X: rows in several groups, each row roughly a mix of its group's directions (one row in no group)
X (184 x 11)
[[  0  45  47 -10  15  -2  22  -4  25  24  11]
 [-14  19 -11 -15 -33 -29   2   4 -23  33 -44]
 [ 42  22 -11 -27  33  -9  -5  25  12 -31 -20]
 [ 21 -23   5  24  23  34  -2   2  21 -35  40]
 [  8  18  -2 -21  -2  53 -41 -10 -23  12  20]
 [-22  -3 -22  10   1  36  23  -7 -27  18  49]
 [ 28  13 -32 -13  15 -15 -14 -21 -22 -22 -48]
 [-12  22  -5 -14 -44 -23  -5   1 -20  29 -44]
 [ 29   9  13 -29  46  36  10  20 -18 -16  -7]
 [-34  -2   0  -4 -44 -13  23 -41   0   9  29]
 [ 38 -16 -24  24  23  -6  13  21 -24 -10 -42]
 [ -3 -21  -9   5  -8 -38 -31  22 -16   3 -52]
 [  5  12  34 -27 -25  39 -24   6  -8  39   9]
 [-38  -3 -10  34 -49 -18 -20  -7 -10  18  14]
 [ 17 -54  34  13  -6  24 -32   6  -6  -6  13]
 [-32 -45   5   5 -36 -17  17  -9  33  -6  20]
 [ 21  24  -3 -36  -8  53  11  -1 -20  26   1]
 [  2  14  24 -19 -61   9 -24 -20 -13  18  11]
 [  4 -23  12 -12  36   3 -19  14  -2 -49 -37]
 [-14 -34  38  18 -26   7  15 -21  30  -5  32]
 [-28 -29  13  24  14 -45   0   7  33 -25  -4]
 [  8  33  -1 -49  17  47   3   3   6 -19  -2]
 [  8  -7  12 -32  23   6  40  46  20 -16 -14]
 [  1 -29  22  54 -27   5  -4 -31  -6  11  20]
 [-13  48  -4 -32   3   2  25 -45  12   2  16]
 [ -2   5  25 -15   0  63  18  12 -29  15   6]
 [ 18 -29  14   9  48  -9 -32  20 -12 -19 -26]
 [-41   1   7  16 -44 -13  35 -22  13  11 -17]
 [  0  33  25 -25  18  27   9 -32  -5   5  43]
 [ 43  -1  13  -5 -40  17   9  14  45 -12 -10]
 [ -8 -14  41   3 -24  19  29 -13  25  -9  43]
 [-27  18 -19  -8   4 -32  16 -56  23  -4  -3]
 [ 12  -9  47 -11   0   0 -39  -3  24 -42  -7]
 [  4  21 -16   3 -48  12  43  -7  -9  37   0]
 [ 24  22 -32   1 -41 -12 -40 -21  -5  20   7]
 [  2  23  -5 -33 -42  14  23 -42  21  -5  -9]
 [-34  38   3  -7  13   5 -13 -20  25  47  15]
 [-10  27 -11  -7 -38  10  30   9   1  15 -52]
 [ 12  -7   3  49  10 -26 -46   6  -6  15 -26]
 [ 35 -17 -22  21  13 -46 -20 -23  28  -7   8]
 [  5 -18 -34  13  -3 -20 -10  53 -21   0 -33]
 [ -6   4  -3 -16 -38 -32 -23   6 -13  12 -53]
 [  0 -23   8 -27  39   6 -32  -1 -22 -45 -10]
 [ 13  28  -8  15 -54  -5  27   5  13  36  10]
 [ -4 -12 -30  36 -29  29  18  -4 -27  38   0]
 [-14  -5 -14  -6 -32 -22  17 -48  35 -13 -22]
 [-21  35   5  15  -4  -8  19  17  -8  17 -59]
 [ -8 -10 -23  14  51  23  45   8   2  -8  18]
 [ 24 -23 -16  17  -7  -2 -19  49 -18  -5 -41]
 [ 15  17   5  19 -61  -1  -8  18   8  38   0]
 [ 23  29  24 -44  -4  20 -15  26  20  -5 -30]
 [  5 -33   5  25  52  18  26  19 -21 -11   7]
 [ 32  14   5 -26  18  38 -39   9 -33  11  -5]
 [ 22 -25 -23  14 -12 -17 -12  24  -5 -19 -56]
 [ 26  25 -15  11  38 -25 -48   5  -3 -13 -14]
 [ 21  34   4 -16  10 -14 -62 -20  -1  -5  -8]
 [ -5  37 -20 -21 -47  -9 -30 -16 -10  23  14]
 [  3 -16 -59  23  -3  21  33  14  -6 -14 -17]
 [-15  19 -10   2 -65   6 -21 -14   0  29   0]
 [ -2 -10  37 -19  24  55  18  26  -6  -2  -2]
 [ 12   0  35 -11 -37  27  27 -29  31 -19   8]
 [-15  15   3 -19 -32 -30  -4   7 -18  34 -47]
 [-23   9  35 -26 -12   8 -33 -33 -11  11  36]
 [-29  10  25  29  42  -6  -4  12  13  23  38]
 [ 26  14  18 -50   8  46  -8  19  -5   9   8]
 [ 11 -12 -31  19  49  27  17  31 -15 -15   6]
 [ -3  33   2 -45 -44  11  -8 -12  24  22  -7]
 [  5  -1  27 -28 -37  40 -27  -2 -12  31  14]
 [ -1  41  -3 -18 -34   6  24 -22  -5  38  26]
 [  8   0  -4   4  -6  60  24   7 -36  28   0]
 [ 33 -22  15  24   9  -7 -26  36 -17   8 -40]
 [ 14  41   7 -27   5  26 -54   2  -8  11   4]
 [ 20  -9  39   2  11   9 -19 -13   4  -5  61]
 [  2 -25 -48  10 -48  10 -11   1 -28   4  -8]
 [ 14  -8  -7   1 -54  12   2  17 -17  -8 -50]
 [ -4 -38  24  19  45  18  18  29   6 -21  -9]
 [ -1  17 -14   0 -77  -5   1   3   0  -3   4]
 [ 21  -1  39 -13 -29  46  18  23   9  -9  20]
 [  0 -15  37  -3 -37  23  32 -14  23 -14  33]
 [-18  14  33 -18 -37   7 -28 -24 -23  28  21]
 [-16   1 -28  38  45 -14  39  -1  -4 -10   8]
 [-21  12 -34 -18 -36   2  35 -40  12  -4  13]
 [-15   7 -13   3 -43 -44 -29 -20  30   9   6]
 [ 13 -23 -28  18 -19 -30   7  10   1 -26 -51]
 [-12  20 -13 -20 -41 -17  15   2 -19  42 -34]
 [ 33 -17 -46 -11 -46   9  12  -3  15   1  16]
 [ 27 -13  -8  17  53  -9 -20  21 -21 -31   2]
 [-11  14  36 -16  -7  26  19 -31  20   4  46]
 [ 10   5  58  -6   1  -3 -41 -10  15 -28   9]
 [-12 -29  -5  54 -18 -43 -11  -4  -6  15  -2]
 [ -3 -19  40   9 -27  -1 -17  28  -6  51   2]
 [ 29  -8  18  -4 -22 -17 -34   3  20 -14 -52]
 [ -2  16  -8  43  -6 -21  33   5  12  47  18]
 [ 30 -38   0  36  38 -11 -23   2   0 -12  23]
 [-27 -25 -13 -10   1 -23 -37  -3 -36 -19 -36]
 [-32  10   4  -8 -49 -14  30 -36   8   8  20]
 [-33 -40  -4 -11 -34 -19  22 -14  28 -13  23]
 [-40   5  12  -4 -55  11  13 -13  12  32   7]
 [-20  16 -22 -12 -18 -36 -11   0 -20   7 -55]
 [ 11 -20 -27  25  37 -31  19  15   7 -36 -19]
 [-15  16 -10  -6 -58  -8  13 -31  20  30  -7]
 [-21 -30   3  22 -14 -20  58  16  17  -3 -12]
 [ 12   6  -5   5  29 -42 -29  14   5 -47 -22]
 [ 18  16  18  40  18  -9  32  32  13  37  -4]
 [ 37   1  26  -7   0 -10 -51  21  35  -6  -3]
 [  6 -12 -49  17  30  15  35   0   2  -2  35]
 [ 19 -26   6  11  35  22  -2  -1  24 -32  44]
 [-13  25 -12   9 -46  -1  17 -15  11  39  34]
 [ 36  27 -26 -15 -21  37 -18  -4 -28  25  -1]
 [-20  30 -19 -12 -34  -1  28  -5 -23  41 -21]
 [-22 -26  32  18 -24  15  12  27  22  16  39]
 [-41 -18  -5  20 -10 -17  55   1  19 -14 -11]
 [ 19  32  13 -44 -14  26 -33  14  13  -9 -22]
 [-17   7 -14  22 -60 -12  -1 -29   1  28   1]
 [ 19  -9  -7  30  22  15 -40  26 -42 -16   7]
 [ 25  14  28  31  21   2  17  36   3  43  -5]
 [ 25   5   9  23  36  11 -24  49 -25   5 -15]
 [-20  22  -5 -15 -29 -27   1   2 -23  38 -42]
 [-25  13   8   6  15  -2 -10 -21  41  33  46]
 [  8  16  23 -53  10 -10 -32   6  37 -11  13]
 [ 38 -34 -34  27 -24  19  10  22   2 -23  -5]
 [ 20  -2 -17  -9 -63   9   3  -6  11   7 -38]
 [ -9  -4 -17  13 -50   7  -8 -22   1  46  25]
 [  6 -20 -31  19   5 -32  12  44 -27 -21 -19]
 [-18   8   0   0  52 -12  12 -23  22   8  45]
 [-15  -5   2  -7 -11 -39 -27  16 -13  14 -57]
 [-28  -2  23  10 -21  21 -17 -13  25  49  26]
 [ -1   0  29   9  67  -5  -2  20  20 -15   5]
 [ 39 -20  18 -15   1  14 -41  19  -3  -1 -41]
 [ 44  20   6  22  23   7 -16   4 -13 -13 -50]
 [ 20  -2   3  -5 -51  -5  -5  21  15   3 -52]
 [  8  20  26 -63 -13  17 -14  10  18 -11 -11]
 [ 28  -8 -26  -6  14 -20 -12   0 -12 -35 -53]
 [ -4  26  16  36  24 -18  30  21  20  24  32]
 [-37   8  20  -3 -48  11  24 -25   0  29  14]
 [-17  16  -2 -13 -23 -38 -12   6 -21  30 -48]
 [ 12 -23   0  16  44  18  -2  -2  19 -29  45]
 [-20  14 -31 -22 -14   3  42 -43  15  -3  20]
 [  7  26  25 -58  10  30 -10  16   1  10  16]
 [ 10 -33   3  32  32   5 -38  36  -5 -21   4]
 [ 15  -7   5   7 -45  11 -15  31 -42  -1 -33]
 [  2   7 -12  19  10 -56 -29   0   1 -40 -15]
 [ -8  -8 -13 -37   5  40  47   5   0 -22  22]
 [  9 -14  -5   7 -43 -24 -28  19 -18  11 -46]
 [ 28  11 -20  11   9  40  12   0 -56  12   0]
 [ 29  23  17   1 -34  26  -3 -23  19 -11  45]
 [ 34  10  10 -45  -1  -8 -20   5  21 -33 -32]
 [  9 -29  -2  40   6  -9 -33  37  -2  11 -36]
 [  2 -45 -15  28 -14 -34  -1   6  11 -25 -36]
 [-38 -30 -14  16   7 -43 -12 -30  27   4  -4]
 [-35 -36   5  25 -10 -17  15  33   8  11  38]
 [ 23   0  17   4  19  34 -31  43 -30  18   8]
 [-25  -6 -35 -28 -33   1  -3 -46  -6 -17  16]
 [ 14  -9  20 -31 -38  45 -26   0 -12  21   9]
 [ -9 -38 -52  21 -10  15  -3   9 -28 -17 -18]
 [  8   9  31  32 -21 -15 -38  43  13  12   9]
 [-33  10  -2  -6 -31  26   4 -40 -15  19  38]
 [ 20 -13 -25 -15  33 -10 -43   9 -27 -12 -34]
 [-30  13   2  19  44 -16  25  -4  -2   2  47]
 [-29  -3 -32 -22 -33  -2  -1 -35 -27 -20  25]
 [ -3  -3  30 -42 -19  16  38  33  22   3 -10]
 [  4   9 -35  41  31 -13 -23 -36 -17 -12   6]
 [-23 -39 -56   2  21 -12  -3   6 -23   6  -6]
 [ 16 -20 -28  10  48 -11  22  19  24 -31  -9]
 [ 22 -37  -2  30 -31   5  -6  15   9 -11 -47]
 [ -6  11  55  -6 -24 -15 -36   3 -12   5 -32]
 [-12 -13 -25  39  17 -42  31  -5  11 -26 -14]
 [  6   9  27  35  14  -4 -16  28  -7  50  25]
 [ 36  -1  29 -10 -18   8 -49  29  15   0 -19]
 [  2  13  44 -48  -1  25  -5   7  34 -10 -11]
 [ 32 -25  18  -3  39   5 -29  22 -23  -7 -33]
 [ -3 -13  25   4 -28  -1  29 -46  35 -24   9]
 [-30  13 -27   7  30 -35 -13 -41  -9  21   7]
 [-40 -20  10  35 -32   2  -2 -30 -11  30  13]
 [ -4   8  19 -35 -18  41  37  -2  25  19 -21]
 [-14 -20  31  -4 -17 -11  29  45  26   7 -30]
 [-23   0   2   6  57  -2   8 -22   6  24  39]
 [  1  11  21 -25  -5  63  23   8 -21  19  -1]
 [ 39 -11  25  20  12  -1 -23  39  -1  17 -35]
 [ 31 -24 -19  33  33  27 -17  27 -26   8   1]
 [-17 -27 -28  54  16  -2  11  -8 -25   9  23]
 [-11  -4   4  -3  61  -6  -7 -25  20  16  35]
 [-23   2 -26 -20  18  29  29 -36  -6 -32  24]
 [  6  -9 -24 -14 -61  13 -12 -20 -22  18 -16]]

which group is each row in? (one row of each group first)
[-30 -12  12   1  53  -7 -21   1 -19 -30  26] | V
[-21 -13   7  49 -20   7  -6  -7 -20  47  16] | S
[  4 -30  12  20  58  -4 -13  15  10 -33   6] | M
[ -9  -6 -36  11  32 -42   7  28 -33 -14   0] | P
[-21 -17   1  17 -20  44  43   1 -11  34  -3] | T

[-23 -30  -9  21  17  22  48  34  -7   6  13] | S
[-30 -26   5  -8 -45   6  -8 -25  38  24   8] | P
[ 16   0  37  -3 -38 -24 -42   9  -1  -2 -32] | M
[ 41  24  -4 -31  25  40   1  10 -27  -5 -11] | T
[ 39   0  12 -25 -34  38  14  27  -9 -22 -11] | P
[-25 -11 -20   3  -6 -29 -38 -12 -48  24   6] | M
[ 11 -34   5  30  41   9 -28  34  -9 -20   7] | T
[-24  33   6 -18  -3  -3  32 -45  23   2  29] | P
[-15 -23   7  36 -12 -36  43  26   9  17  -4] | S
[  3   7   1   7  23  36  30 -16   4  -3  58] | M
[  0  10   8  42  10 -28 -50  13  -2  21 -23] | S
[ 36 -39 -13   5  -9  10   1  24  30 -38 -19] | M
[-19  -6   2 -43  19  11 -24 -20  -2 -50  15] | V
[-12  -3  29 -15 -21  12 -42 -31 -15   2  42] | M
[ 18 -24  -5  35  45   9 -10  26 -29 -24  -4] | T
